In the data rows, 128 means zero.
Here are some points:
[152 101 144  91 204 185 153 221  72 176  73 108 128 152  73]
[139 124 179  93 184 164 124 164  91 157 118  76 132  81 106]
[118 136 144  99  99  94 151 134 132 112 159 130 120 111  75]
[129 130  86 178 135 168 108  90 123 116  83 144 135 161 232]
[133 125 188  72 145  99 130 186 116 159 165  96 124  74   3]
[134 128 153 175 119 134  72  72 149 127 171  94 128  69 218]
[123 114  86 109 165 153 183 174 106 134  55 163 138 221 133]
[128 116  95  86 120 125 160 181 105 127 100 149 135 173  63]
[116 144 181 110  78  51 106 121 185 127 225 114 113  56  49]
[134 132 129 138  87  79 113  98 179 117 178 140 130 102 118]
[136 144 147 188 110 118  68  48 167 111 191 114 128  67 226]
[122 129  81 175 119 141 122  84 143 105  99 154 136 181 233]
[121 113  84 110 178 167 171 175  90 144  41 172 137 222 141]
[133 130  78 178 116 149 119  81 127 100  86 150 135 160 226]
[127 125 124 157 172 179 110 114 103 141  97 109 120 140 206]
[127 132  84 172 115 129 114  85 151 108 102 157 131 157 202]
[108 128  69  84 105 106 186 154 122  96  86 168 138 205  93]
[138 124 190 111 175 146 107 157 109 164 147  87 124  70  95]
[139 124 167 107 165 146 137 159  95 149 130 101 128 105  99]
[136 120 170 115 160 164 116 153 101 159 140  96 122  79 107]
[145 133 145 212 136 157  49  41 138 125 146 100 131  83 255]
[121 117  66 120 133 152 189 153  96 110  46 171 140 225 147]
[136 121 174 101 166 154 114 160 100 159 128  90 131  97 103]
[134 106 131  84 205 187 182 227  62 174  56 138 129 194  65]
[136 120 159  55 143 119 168 202  95 146 127  94 126 110  10]
[128 151 139 199  42  57  47  16 205  85 222 125 124  43 203]
[127 125 112 130 144 153 139 122 108 120  91 128 127 156 169]
[127 149 173 145  53  57  73  59 181  99 246  91 117   2 109]
[112 122  91 103 134 135 173 157 114 123  70 157 135 196 112]
[129 135 185  94 117  76 127 151 147 146 195 113 120  72  21]
[141 121  98 156 148 170 134 122 120 137  80 145 128 171 194]
[131 113 102 136 171 196 158 173  84 150  68 126 133 176 144]
[138 131 188 151 144 135  68 100 138 144 179  71 125  40 155]
[122 106  68  55 173 166 236 238  60 138   6 183 148 255  49]
[121 134 190  69 130  95 133 172 125 144 177  98 120  69   5]
[127 125 150 100 116 100 145 153 142 132 159 125 125 106  55]
[134 118 117 157 163 173 119 131 106 138  94 126 133 153 200]
[127 121 110 141 171 161 129 141 107 137  82 151 126 181 180]
[120 127 117 158 162 170 123 118 107 141  98 141 134 160 209]
[132 144 157 129  82  77  88  99 162 116 202 116 119  66 104]
[124 109  79  69 148 134 216 220  95 136  53 175 135 234  28]
[137 113  70 133 169 196 172 153  85 135  24 153 143 222 189]
[130 143 125 205  75 105  56  29 186 108 180 135 121  79 226]
[121 130 146  56 119  94 165 193 121 133 147 120 129 129   0]
[115 139 151  86  71  63 145 133 155 107 198 126 117  87  14]
[136 128 127  74  98  85 156 173 127 122 145 126 125 125   5]
[143 119 116 178 174 182 112 104 118 152  85 126 126 146 227]
[134 127 164 114 159 157 116 149 104 155 123  87 132 104 128]
[127 143 142 197  78  99  58  31 183 110 198 117 116  63 208]
[143 103  82 119 182 194 162 181  68 146  30 144 141 212 151]
[136 118 187  87 175 148 126 179  89 156 142  79 128  90  75]
[130 137 174 111 129 110 106 131 136 133 176  94 125  67  85]
[139 130 149 120 120 129 130 129 120 129 153  93 121  83 110]
[142 118 140 126 119 118 131 145 130 147 134 125 124 113  80]
[130 135 120 184  93 112  91  52 167 112 150 138 125 108 221]
[126 137 141 128 119 114 105 115 141 129 144 112 124 108 130]
[127 117 108 110 132 134 162 158 115 134  94 133 136 165  98]
[126 133 167  96 112 104 126 130 129 123 172  98 123  73  71]
[107 134  77 142  94  97 144  89 155  85 109 180 133 192 171]
[132 136 132 167 102 113  88  85 154 119 162 128 126  97 179]
[138 130 159 154 129 154  85  83 126 127 165  79 128  57 199]
[117 144  71 166  69  98 128  54 165  73 142 174 130 155 199]
[132 126 111 174 151 164 112  83 123 121  91 139 131 160 255]
[121 131 121  97 137 137 152 137 109 112  97 122 134 143 133]
[117 134  90 157  94 102 129  87 156  95 125 166 121 166 176]
[140 139 139 210  81 111  52  20 182 106 193 105 125  53 244]
[127 119 156  93 181 156 154 182  90 157  99 116 131 137  89]
[123 120  52 109 128 145 188 160 109 111  49 184 143 236 124]
[140 113 150  85 212 202 158 216  56 176  58  94 135 147  88]
[118 116  55 134 135 165 166 126  95 100  48 158 136 220 193]
[125 131 179  93 119 116 130 146 118 130 186  85 122  51  58]
Here are 12 more points, each followed by its number:
[127 133 177 103 146 115 119 142 130 142 163 101 122  82  83] 0
[129 145 111 172  24  52  77  38 210  79 218 142 118  65 137] 1
[119 157 186 124  67  65  79  61 168  90 234  85 113  18 117] 2
[106 116   9 144 138 165 197 144 102  97  15 223 144 255 190] 3
[120 117  82  79 152 137 193 200 103 132  64 178 136 227  54] 4
[128 116  78 166 166 187 132 128 104 129  54 156 133 198 225] 5
[119 139  86 173  69  98 129  62 170  78 145 166 130 152 187] 6
[146 126 107 182 125 153 101  82 131 126 118 122 126 125 209] 7
[128 127 103 114 141 129 158 144 113 119  85 148 130 187 132] 8
[131 130 150 159 145 157  98 100 125 135 139 101 128  96 196] 9
[120 126  80 139 146 159 150 125 106 118  62 154 139 194 191] 10
[108 118  31  61 121 107 238 219 111 120  20 230 145 255  15] 11
Which three of these numbered points are nearest to each point below, looking only along the 3 directions in which the first points spread most? Their numbers follow each, nearest first.
[129 113  75 155 169 181 139 146 100 139  43 163 137 219 198] > 5 10 8
[114 151 128 157  46  62  89  51 189  78 212 125 124  75 157] > 1 2 6
[105 119  18 119 116 138 212 144 103  83  23 211 141 255 150] > 3 10 4
[118 150 138 167  35  48  78  34 208  86 218 130 116  53 160] > 1 2 6
[104 137  72 146  81  92 138  83 164  84 127 189 129 174 171] > 6 8 7
[109 131  11 137  61  92 198 101 153  68  68 226 135 251 151] > 3 10 6
[122 112  91  84 153 142 193 215  90 149  59 168 135 218  43] > 4 11 8
[126 115  63 156 147 174 139 129 110 129  52 160 142 215 217] > 5 10 3
[101 122  27  72 109 101 239 201 113 105  42 233 138 255  28] > 11 4 3
[134 114 109 159 173 189 115 114 104 141  89 127 132 154 224] > 5 7 10
[144 124 111 189 132 145  88  96 149 134 122 144 131 138 207] > 7 9 6
[125 132  75 175  75 100 124  77 174 102 119 172 131 163 176] > 6 7 10
[143 125 213 159 176 151  66  95 122 160 176  75 119  49 201] > 9 7 0
[121 115  93  74 163 159 205 209  79 132  46 152 136 220  63] > 4 8 11
[113 118  38  61 128 112 243 231 112 123  35 221 136 255  18] > 11 4 8
[125 116 133 128 212 203 145 166  74 160  59 131 142 169 176] > 5 10 8
[126 121  87 113 127 136 160 143 121 123  89 145 131 174 118] > 8 10 4
[115 112  39  65 116 117 224 226  97 121  40 205 136 255  13] > 11 4 8
[123 121  35 133 129 161 188 153 100 113  33 179 137 250 158] > 3 10 8
[125 144 113 155  33  70 111  55 188  79 202 132 124  88 148] > 1 6 2
[100 129  46 123 129 151 194 134 109  93  37 190 137 247 169] > 3 10 8
[122 150 179 128  70  49  76  74 180 107 242 102 109  31  94] > 2 1 0
[125 119  57 114 147 151 196 148 111 119  36 192 141 248 157] > 3 10 8
[103 119  29 106 144 145 206 177 108 117  25 213 138 255 122] > 3 4 11
[134 124  94 137 131 138 139 148 125 148  91 156 134 170 113] > 8 10 4
[125 146 113 183  37  61  87  20 202  78 202 147 119  86 186] > 1 6 2
[131 126 135 141 199 187 108 151  92 163  74 120 127 153 173] > 5 10 9
[136 126 178  99 134 114 119 160 122 151 172  91 123  70  54] > 0 9 2
[103 115  55  61 136 122 241 201  94 111  42 196 134 255  50] > 11 4 8
[120 115  49 121 139 157 195 183 107 114  39 200 139 255 123] > 3 4 8
[133 144 146 211  63  75  47  16 201 109 215 122 123  50 222] > 1 2 6
[115 116 102  76 156 138 191 197  90 127  78 153 129 196  60] > 4 8 11
[141 139 118 175  62  84  94  60 187 104 187 133 123  83 146] > 1 6 2
[131 129 112 167 128 142 109  86 136 124 104 139 134 140 210] > 7 9 10
[108 125  25  83  63  65 221 157 154  76  82 227 143 255  50] > 11 4 8
[134 123 161 116 132 120 124 158 133 152 156 113 125  91  56] > 0 8 9
[134 122 110 184 129 170  88  73 124 120 110 114 123 123 236] > 7 9 5
[ 96 126   0 113  81 105 230 148 128  66  32 246 142 255 106] > 3 11 4
[132 129 106 163 138 139 114 100 142 126 107 143 131 140 187] > 7 9 10
[115 161 147 162  36  39  67  23 208  74 238 111 124  24 148] > 1 2 6
[142 122 174  92 136 126 118 163 110 151 162  80 119  66  53] > 0 9 8
[137 132 185 155 159 144  73 106 136 158 169  92 123  69 177] > 9 7 0
[120 140  63 185  82 101 108  57 169  84 123 183 139 175 231] > 6 7 10
[142 138 184 166 102 103  56  80 176 137 216  86 116  21 145] > 2 9 1
[132 142 144 201  72  88  53  38 198 105 224 123 117  62 204] > 1 2 6
[131 131 180 109 126 115 116 132 129 142 171  88 121  56  83] > 0 9 2
Now 12 new points, numbered from 0 again:
[128 110 111  68 160 140 178 199 102 144  76 147 132 187  54] 0
[123 130  91 156 116 125 132 101 154 116 116 156 127 169 181] 1
[128 124 155  75 145 130 150 190 100 143 138 106 126 107  25] 2
[150 136 183 204 100 114  34  32 180 137 221  74 118  14 225] 3
[137 115 149 105 176 154 147 182  94 167  99 130 129 141  86] 4
[132 138 107 191  94 111  81  41 169  96 159 139 131 120 225] 5
[142 124  74 199 135 167 106  71 130 110  94 136 142 159 255] 6
[109 146 175  87  82  53 121 125 173 113 209 104 124  54  20] 7
[131 147 151 169  77  75  70  49 189 106 204 106 118  60 168] 8
[ 85 138  30  69  65  64 225 152 146  59  75 222 135 255  55] 9
[124 131 157  72 134 115 150 177 121 141 141 110 130 104  24] 10
[129 127 140  72 114  99 163 193 130 144 151 125 128 116   0] 11
Which three of these numbered points are nearest to each point below, looking only along the 3 directions in which the first points spread most? Their numbers follow each, nearest first.
[154 145 192 215 109 127  17  17 164 120 229  63 118   0 255] > 3 8 5
[124 148 160 144  67  67  79  62 173  95 220 105 117  46 130] > 8 7 3
[137 150 215 199 105 103   4  22 186 128 255  55 113   0 210] > 3 8 5
[131 125 123 172 171 168  91  99 131 145  93 125 135 147 241] > 6 1 5
[125 122 153  72 130 102 155 179 125 147 149 125 124 119  35] > 10 11 2
[124 140 104 186  86 120  90  50 162  94 147 135 131 111 231] > 5 1 6
[117 135  86 157 102 124 143  97 148 106 102 167 126 178 173] > 1 6 5
[125 122 125  69 129 112 173 196 109 139 121 140 129 148  21] > 11 10 2
[132 140 112 209  84  97  63  18 183 100 169 147 126  97 255] > 5 8 3
[145 105 153 104 211 201 141 187  64 173  82  96 132 138 123] > 4 0 2
[133 133 154 163  80  94  77  60 166 114 204 105 115  60 166] > 8 3 5
[127 128 142 101 121 106 145 163 136 139 141 135 128 121  60] > 10 2 11
[142 139 167 220 115 132  40  27 172 128 201  90 116  32 254] > 3 8 5
[115 123 175  43 169 128 170 216  92 158 133  99 119 107   0] > 2 10 11
[113 124  91  43 150 133 220 221  86 134  38 155 135 222  23] > 0 4 11
[129 121 189  60 176 149 140 205  92 170 139  79 125  83  27] > 2 10 4
[141 135 193 202 103 108  36  50 183 142 235  92 116  15 193] > 3 8 5
[143 116 123 199 162 189  89  80 113 138 102 123 130 127 255] > 6 1 5
[117 119 165  50 183 147 168 224  80 170 105 106 134 139  23] > 2 4 0
[136 141 126 185  98 107  82  44 174 100 168 128 128 100 224] > 5 8 1
[134 133 100 179  97 115  94  60 159 105 140 138 130 122 207] > 5 1 6
[115 115  93  63 163 144 201 221  87 143  54 170 136 224  38] > 0 4 2
[131 125  97 138 122 145 137 115 128 108 102 142 131 155 162] > 1 6 4
[122 120 127 114 168 170 149 146  92 141  83 116 129 147 149] > 4 1 0
[122 131  69 125 102 126 154 126 130 100  90 154 140 186 142] > 1 0 4
[146 121 107 182 150 185 111 105 106 138  89 115 134 141 224] > 6 1 5
[126 141 152 104 116 108 130 146 135 128 168 106 123  92  68] > 10 2 11
[112 122  37  92 113 121 224 180 117 112  41 211 134 255  64] > 9 0 4
[101 127  53  73 105 108 200 171 116  90  72 182 141 237  71] > 9 0 4
[103 132  63 134  92 107 162 107 144  84 100 192 132 200 153] > 1 9 6
[137 120 147 152 183 184 113 116  93 150 103 100 129 125 219] > 6 1 4
[126 121 101  87 144 137 177 192  96 133  77 149 134 181  53] > 0 4 2
[135 148 206 103  83  60  77 125 174 135 250  75 116   0  12] > 7 10 8
[114 131 106 129 106 110 145 123 142 113 122 161 131 168 122] > 1 4 0
[124 139 118 166  97 119  93  62 146 102 150 129 127 113 209] > 5 1 8
[127 122 115 161 147 164 108  96 120 128 112 114 130 130 219] > 6 1 5
[130 141 152 165  69  83  74  62 174 109 215 101 116  45 146] > 8 3 5
[144 130 150 178 153 171  75  92 126 142 125  94 129  90 214] > 6 5 1
[117 147  65 193  27  61  85  32 218  79 162 174 122 144 194] > 5 8 1
[121 118 151  45 158 131 180 228  88 155 114 114 129 145   0] > 2 11 10
[128 130 197  96 158 144 113 161 108 156 150  79 123  70  78] > 2 10 4
[132 122 179  53 158 116 152 206  99 158 149 104 123  96   1] > 2 10 11
[134 124 152 176 157 154  86  95 126 146 132 119 126 115 205] > 6 1 5
[114 124 114  86 119  95 170 165 126 124 119 144 127 151  45] > 11 10 0
[148 130 122 220 120 153  58  22 144 105 152 108 129  82 255] > 5 6 3
[122 146 200  86  85  72 110 133 144 133 231  76 110  12   0] > 7 10 11
